Named turns come first, each shown by rows before and after it. Which turns, in which order, take the first row of each pair that follows to the second? Write the first one first, as in the answered first pair.
A (before -> after):
[-19   5  18  23 -16   3 -30   8 -39   4]  ->  [-17  16  -2  13 -34  -2 -29  28 -24   6]
[  8 -32 -13  16   6  10   0 -15 -24  27]  ->  [ 11 -22 -37   6 -13   5   1   7  -9  30]
[ 21  20 -66 -28 -40 -15   8   1  29 -22]  ->  [ 26  22 -14 -52  -9 -25  22 -37  32 -40]
K (before -> after):
[ -2   5  -5   9   2  -3   7 -12  14   2]  ->  [-3  4 -8 18 -2 -3  2 -9  8  5]
[-11   7  17  17 -15  -8 -37   1 -12   2]  ->  [ -4   9  34 -23   1 -17  -8 -11  16 -11]
[-18 -34 -35  20   9  31  10  10  13  12]  ->  [-19  12 -16  26 -29   6 -41  28  -7   5]
[ 14 -32   9  12  13  -8  -3   0  -2  33]  ->  [ 13 -14  17  12  -2 -18 -23   6 -10  30]
X (before -> after):
[ 29 -26 -17 -41  46  20  83 -36  56   0]  ->  [ 42  28 -63 -56 -13 -14  57   4  62  -9]
[-26 -13  10 -15  21   1 -14 -13  29  -4]  ->  [-17   5   2 -27  16 -14 -10 -19  29 -12]
[ -6  16   8  10   3  -8 -34   1  -8   8]  ->  [ -8   6  16  12  16  -1 -28  -5  -9   9]
[ 28  -3 -52  -7 -13  14  20   0 -11  -3]  ->  [ 15 -17 -48   7 -14  29  13  12 -11  10]
D (before -> after):
[ 16 -13  -9  -5  -6   0 -15 -13   5  -1]  ->  [ 15 -15 -10  -4  -6   0 -13 -13   7  -2]
[ 29 -20 -47  20  15  -4  23 -29 -16  -5]  ->  [ 31   3 -57 -13 -11 -15  25  -3  18  -8]
[-17  -8  77  39  58  18 -25 -32 -54   0]  ->  [-29 -30  24 -38  33  45  42  40  71  19]
[-24 -22 -36  29   2  21  -8  -9 -43  67]  ->  [-22   6 -52 -19 -32   6   0  32   9  62]
T (before -> after):
[ 18   6 -83   4 -24  -1  22  11 -10  -6]  ->  [  7  -2 -70  37 -24   8  -4  14 -35   4]
[  8  24 -19 -16 -23 -14  -4  13  14  -8]  ->  [ 19   9 -36  -2   0  -8  15 -14  -2 -11]
[-13 -51  -4  29   6  32 -40  25 -10  33]  ->  [-10 -25   0 -26 -18  17 -32  54  40  26]
[ 11 -12 -13  14  29   5  16 -23  -2  -7]  ->  [ -8  -7  11  31  12  11 -25   0 -14   6]
Now pairs of rows:
Each pair is two turns apart.
[  5  18  23 -16  -2 -14   9   3  19 -11]  ->  [  9  -7   2  19  21  -2  15 -21 -14  -5] -> T A
[  4  -1 -12 -18  -9  -9  19   1   3 -16]  ->  [  0 -15   4   1   8  -2  16 -16 -15 -15] -> A A
[ 17   4 -48  21 -27   0  -9  13 -29   9]  ->  [ 23   2 -26  27  -2  -3  -3 -22 -48   0] -> A D
[ -2 -26   3   1  -4  19  28  -2  37  27]  ->  [  5 -30  19  20  15  15  21 -34   0  20] -> K X
[-12 -13  50   0  23   6 -18  -3   5   0]  ->  [  2   4  37 -32  16  -8   2  -3  30 -12] -> D X
[-14  -5  18 -10  -7  25  33 -18  10  -2]  ->  [-21  -4  20  23 -16  24   2 -13 -19   7] -> T K
[ -9  -9  -9  45 -23   8 -22  18 -33  19]  ->  [-13 -32  36  29  20  18   3 -18 -25  12] -> K D
[  9  27 -30 -11 -25 -26   6  19  -6   2]  ->  [  9  22  24 -16  13 -28  15 -25 -19 -10] -> A A
[ -3 -16 -11   2   8   9  44 -20   4   2]  ->  [  4  -2 -28  -6  -8  -1  42  -9   9   0] -> D K
[-20  -8  49  13 -26  14 -33  15  -4  -6]  ->  [ -2  10  54 -30 -14  -5   0  -7  21 -26] -> K X
[  1 -25 -36   1  11   8  47 -11  13 -10]  ->  [-13  18  22  27 -27 -15 -36   6 -27  -9] -> T K
[ -2  41   7 -11 -21 -36 -41  46   7  18]  ->  [ 22  -7 -66  -8  24 -14  38   7  12  15] -> T K
[ 19  12  18  16  21  31   1   6 -53 -11]  ->  [ 22  30 -25   0 -13  24   3  45 -26  -6] -> A A
[-64  18  11  15   3  35 -28  54  -7  18]  ->  [-29  67  26   2  13 -13 -33  -2 -48 -20] -> T D
[-18  12  23  26 -15   0 -33   6 -19   5]  ->  [-25   5  26  16 -18   8 -28  22   1  11] -> D K
